Each path below is one point turned by a fixed rotation once a step. After each direction that follows a path, write how fast that rotation turns it, in degrees each step (0 if it stays still).
Each turn is a multiple of 5 degrees from 10 to 175, or 0.
Each row of a path follows its step; steps can be skipped.
Path 1:
step 1: +1.86 +1.74 +1.86 -0.68 +1.64 +1.88 +1.67 -2.20 +1.01 +0.27 +0.22 +1.86
 +0.31 -2.68 +0.21 -1.45 -4.06 -3.93 -0.41 -0.26 -2.30 -1.87 +0.37 +1.32
 +1.37 +3.76 -0.46 +1.36 +1.11 -0.32 -1.75 -2.46 +1.66 +0.82 -1.41 -0.34
 -0.24 +2.71 +0.73 -4.59 +0.40 -0.03 +0.78 -4.49 +0.95 +1.63 -1.98 +2.12
 +3.41 -0.55 +4.60 -0.93 -1.42 -0.43 +2.03 -2.36 +0.15 -0.20 -0.59 +3.51
 -0.46 -3.42 +1.30 +0.51 +2.23 -1.95 +1.19 -1.21 -0.85 -2.78 -1.69 -0.62
step 4: -0.89 +4.98 +1.18 +1.80 -1.87 -1.93 -1.95 +0.65 +0.01 +1.37 +0.47 +0.42
 +1.37 -1.82 -1.29 -1.67 -3.16 +1.88 -0.40 +1.77 +1.78 -0.83 +2.16 +4.72
 +2.86 -0.28 +2.44 +0.95 -2.90 -0.67 +2.44 +0.41 -0.31 -3.66 -0.23 +0.78
 -0.87 -0.84 +0.48 -0.73 +0.68 +1.04 +1.14 -0.54 -0.09 +0.02 -0.60 -0.47
 -3.26 +1.95 -2.31 -1.89 +2.60 -0.15 +1.24 +0.33 -1.90 +4.47 +4.53 +0.03
 -1.25 +0.35 +1.97 +3.26 +1.88 +2.28 +1.37 -2.64 -2.04 +2.47 -0.02 -1.44
step 5: -1.92 +3.03 -0.39 -0.22 +1.86 +1.14 +1.71 +2.07 +1.13 -0.23 -3.12 +0.26
 +0.16 -0.23 -3.26 -0.48 -1.14 -1.81 +4.24 +1.49 -3.24 -0.17 -2.00 +2.33
 +0.68 -0.29 -1.11 +1.81 +4.48 -0.18 +0.83 +0.18 -1.02 -4.56 +0.16 +2.00
 +2.70 +0.30 -1.87 -0.45 -2.83 -2.32 +0.07 -0.25 +3.95 -1.22 -2.51 +1.54
 +1.89 -1.72 +1.19 -1.12 +0.31 +0.13 +1.68 +3.33 -1.82 +1.11 -1.06 +0.93
 -2.21 -3.15 +2.33 +2.37 +0.57 +1.45 -3.72 +1.04 -0.81 +0.05 -1.39 +2.33
step 6: -1.05 -0.44 -0.72 +3.18 -1.06 -0.64 -2.99 -0.18 +0.80 +1.31 -0.74 +1.40
 +3.07 -0.83 -1.74 -2.23 +0.22 -2.18 +0.04 +2.25 +1.66 -3.08 -1.79 -3.31
 +1.92 -1.35 -2.61 +0.07 +0.29 +0.55 +0.39 +1.11 +1.50 -3.29 +5.16 +3.28
 +0.95 +2.71 -2.03 -2.89 +1.23 +0.55 +1.44 +0.28 +0.20 +0.96 +1.94 +0.67
 -0.38 +1.74 -0.03 -3.01 -0.72 +0.84 -1.24 +1.17 +2.67 -4.50 -1.67 +2.01
 +0.78 +1.95 -0.16 +2.77 +3.11 +2.84 +2.75 +2.69 +0.42 +0.68 +0.01 +0.87
step 11: -1.88 +1.39 -3.02 +3.80 +0.20 -1.06 -0.45 +0.12 -3.47 -1.13 -3.32 -1.81
 +1.81 +1.63 -0.94 -0.30 +0.13 +1.95 -1.25 -4.12 -0.96 -0.16 -0.76 -1.94
 -0.26 -1.85 -0.47 +2.40 +2.72 -3.58 -3.11 -1.13 -1.72 -0.28 +0.69 +2.89
 -1.29 -1.02 +1.92 +3.72 +0.09 +0.31 +1.58 -0.46 +1.21 +0.34 -0.66 +4.50
 +4.66 +0.18 -1.92 +0.34 +3.18 -1.17 +0.26 +1.06 -2.16 -0.05 +0.82 +0.62
 -2.76 +0.96 +1.19 +2.14 -2.69 -0.90 +1.81 +1.77 -2.16 -0.36 -1.58 +1.40
step 13: +0.11 +0.87 +1.51 +3.32 -2.67 +0.58 +0.45 -1.48 -2.51 -0.45 +0.24 +0.10
 -1.09 -5.71 +1.14 +0.61 -2.75 -1.22 +2.13 -0.66 -0.47 +1.18 +0.00 +1.62
 +0.10 +2.08 +0.20 -1.87 +2.48 +0.67 -3.62 -1.17 -1.76 -1.16 -0.54 +1.17
 +0.28 -2.11 +0.06 -1.59 +0.82 +0.93 -1.09 +4.48 +0.69 -2.70 -0.13 +1.66
 +1.79 -4.04 +3.32 -0.02 +0.99 -0.18 -1.50 -2.23 +0.26 -0.95 -2.36 +6.35
 +0.12 +0.21 +1.38 +1.24 +0.74 -0.42 +0.60 -3.35 -0.17 -3.42 +0.13 -0.54
step 15: -4.28 +0.20 -2.11 +1.22 +3.00 -1.49 -2.44 +1.35 -2.29 -1.30 +1.25 +1.97
 +1.00 -1.64 +0.84 +0.15 -1.02 +1.20 +3.35 -0.27 -0.68 +0.95 +1.99 -0.09
 -4.32 -0.11 +1.70 +1.23 -4.60 +0.88 -0.51 -1.37 +0.13 +2.43 -2.81 +2.07
 +3.13 +1.57 +1.34 +3.03 +0.50 +0.63 +1.10 +1.35 -2.52 +1.88 -1.77 +2.27
 -0.43 -0.15 +1.65 +2.42 -0.04 -3.30 +0.68 -0.18 -0.86 -2.47 -1.42 +0.77
 -1.44 +3.38 -0.47 +1.35 -1.02 +1.90 +1.15 +2.88 -2.65 -1.52 -2.36 -3.04
step 23: +0.15 +1.45 -2.70 +0.54 +2.19 +1.33 +1.47 -1.92 +0.70 +1.04 -2.91 +3.05
 +2.73 +0.75 -0.68 -2.80 +1.36 +1.27 -0.04 -0.47 -2.30 -0.99 +1.23 -0.39
 +2.36 -1.05 +4.60 -1.33 +0.47 -2.63 +0.55 +1.46 +2.12 -2.96 +2.19 +2.59
 +3.20 +2.36 +0.57 +2.11 -0.04 +2.57 -0.63 -0.25 +0.03 -0.18 -0.68 +3.72
 +0.01 +3.27 -2.03 +0.21 +3.86 -0.68 -0.92 -0.72 -0.31 -0.33 +1.28 +1.68
 -5.57 -1.19 +0.66 +0.29 -2.15 +3.02 +2.42 -1.65 +0.47 +1.22 -1.58 -1.38
step 27: -1.20 -2.03 -0.82 +0.84 +1.44 -2.95 -2.33 +0.28 +2.83 +1.06 +1.70 +1.15
 +1.03 +0.78 -2.34 +0.54 -0.55 +0.40 +4.20 -0.29 +0.49 +2.34 +0.90 +1.05
 +1.79 +2.66 +2.41 -1.72 -2.23 -1.17 +0.33 -1.56 +2.20 +4.40 +0.07 +3.05
 +0.18 -2.78 +1.55 +2.24 +0.32 -3.51 +3.46 +2.44 +1.68 +1.97 -1.42 +3.86
 -2.12 +1.46 +0.79 +3.53 +0.80 +0.53 -1.05 -0.40 -0.91 -1.17 -1.60 -1.62
 -3.88 -1.54 -0.12 +1.69 -2.05 +2.65 +2.47 -0.28 +0.20 +1.29 +0.87 +1.96
Speeds:
-0.82 +0.29 -0.36 +0.34 +0.22 +0.79 +0.30 +0.10 +0.09 +0.35 +1.00 -0.12
 -0.05 +0.39 +0.77 -0.32 -0.19 +0.23 +0.01 -0.06 -0.30 +0.22 -0.24 -0.36
 +0.31 -0.07 +0.28 -0.43 -0.54 +0.05 +0.34 +0.62 -0.95 -0.19 +0.00 -0.83
 +0.26 +0.33 +0.07 -0.88 +0.38 -0.66 +0.59 -0.08 -0.32 +0.29 +1.19 -0.03
 +0.15 +0.17 -0.45 -0.70 -0.63 +0.96 +0.03 -0.40 -0.53 +0.25 +0.34 -0.24
 +0.27 -0.20 -0.40 +0.62 +0.39 -0.20 +0.26 +0.28 +0.09 +0.17 +0.59 +0.82
175
+0.17 +0.22 -0.14 -0.25 +0.35 -0.70 -0.15 -0.41 -0.39 +0.35 -0.10 +0.18
 +0.53 -0.57 -0.36 +0.42 -0.43 +0.05 -0.24 -0.87 -0.27 +0.74 -0.24 +0.31
 -0.21 -1.20 +0.86 +0.49 -0.59 -0.14 +0.27 -0.44 +0.02 +0.39 -0.33 -0.07
 +0.34 -0.32 -0.22 +0.25 -0.17 -0.22 -0.55 +0.02 +0.70 +0.96 +0.07 -0.10
 -1.12 -0.12 +0.43 +0.12 -0.87 +0.71 -0.09 +0.38 -0.68 +0.63 +0.02 -0.70
 -0.25 +0.58 -0.53 +0.61 -0.24 +0.13 -0.26 -0.02 +0.23 +0.29 +0.10 -0.47
60
+0.50 +0.10 -0.55 -0.25 +0.16 +0.42 -0.50 -0.62 +0.02 -0.02 +0.52 -0.11
 -0.05 -0.34 -0.57 -0.23 +0.76 +0.07 +0.33 +0.19 -0.15 -0.54 +0.73 +1.01
 -0.35 +0.36 +0.33 -0.13 +0.25 +0.85 +0.25 +0.48 -0.51 +0.20 -0.21 +0.43
 +0.07 +1.07 +0.03 -0.49 +0.75 +0.93 +0.37 -1.03 +0.20 +0.22 +0.44 +0.22
 -0.29 +0.02 +0.25 -0.03 +0.12 -0.23 +0.64 -0.42 -0.57 +0.15 +0.24 +0.16
 +0.38 +0.80 -0.60 -0.12 -0.26 +0.16 +0.48 -0.20 +0.25 +0.30 -0.72 -0.81
130
-0.24 -0.36 -0.04 -0.42 -0.01 -0.47 -1.44 +0.61 -0.11 +0.34 -0.02 +0.39
 +0.66 -0.49 -0.30 -0.49 +0.44 +1.18 +0.03 +0.27 +0.12 +0.08 +0.17 +0.02
 +0.33 +0.08 +0.55 -0.16 -0.02 +0.07 -0.61 +0.57 +0.82 +0.14 +0.40 +0.53
 -0.02 +0.07 -0.07 -0.67 +0.34 -0.15 +0.19 +0.79 -0.25 -0.04 +0.20 -0.08
 -0.69 +0.20 -0.16 -0.05 +0.89 +0.61 -0.82 -0.19 +0.24 +0.26 +0.86 -0.40
 -0.43 +0.01 -0.45 -0.49 +0.48 -0.21 -0.21 -0.18 +0.14 -0.93 -0.16 +0.51
175
+0.13 +0.50 +0.13 -0.27 +0.50 +0.60 +0.49 -0.24 -0.14 +0.32 +1.03 -0.20
 -0.03 +0.18 -0.83 -0.05 +0.04 -0.41 +0.09 -0.39 +0.12 -0.07 +0.44 -0.30
 -0.06 -1.16 +0.35 -0.44 +1.15 -0.25 +0.35 +0.57 +0.56 +0.43 +1.14 +0.45
 -0.07 -0.61 -0.31 +0.41 -0.44 +0.47 +0.08 +0.41 -0.54 -0.27 +0.39 -0.73
 -0.33 +0.47 +0.78 -0.27 -0.08 -0.32 +0.41 -0.08 -0.04 -0.06 +0.44 +0.23
 -0.06 +0.19 +0.08 -0.06 -0.37 -0.21 +0.18 +0.15 -1.10 -0.08 +0.12 +0.76
25
+0.70 -0.46 +0.40 +0.36 +0.39 -0.22 -0.09 -0.55 -0.40 -0.46 -0.85 +0.32
 +0.65 -0.63 +0.13 -0.19 -0.11 +0.37 +0.20 -0.53 -0.04 -0.34 +0.00 +0.16
 -0.10 +0.26 +0.00 +0.15 +0.13 +0.29 +0.27 -0.38 -0.40 +0.27 +0.58 -0.96
 +0.11 -0.37 -0.09 -0.39 -0.37 -0.13 -0.43 -0.06 -0.59 -0.29 +0.30 +0.69
 +0.20 +0.68 -0.38 -0.38 -0.03 +0.02 +1.23 -0.23 +0.22 -0.53 +0.16 -0.80
 -0.13 +0.17 +0.07 -0.14 -0.77 -1.59 +0.22 -0.68 +0.15 -0.04 -0.17 +0.66
35
+0.11 -0.06 +0.66 +0.75 +0.57 -0.79 +0.20 +0.04 +0.28 +0.60 +0.37 +0.74
 +0.03 +0.53 -1.12 -0.76 +0.29 -0.07 +0.25 +0.08 +0.15 +0.09 -0.40 -0.15
 -0.14 -0.28 -0.44 -0.15 +0.08 +0.31 +0.32 -0.30 -0.03 +0.02 -0.30 -0.40
 -0.03 +0.22 +0.09 -0.45 -0.20 +0.92 -0.82 -0.47 -0.91 -0.44 -0.01 +0.54
 +0.30 +0.68 +0.37 -0.24 +0.04 +0.08 -1.01 -0.36 -0.63 +0.44 +0.09 -0.30
 -0.13 -0.66 +0.44 +0.33 +0.71 +0.19 -0.88 +0.02 +0.22 +0.72 -0.41 -0.20
20
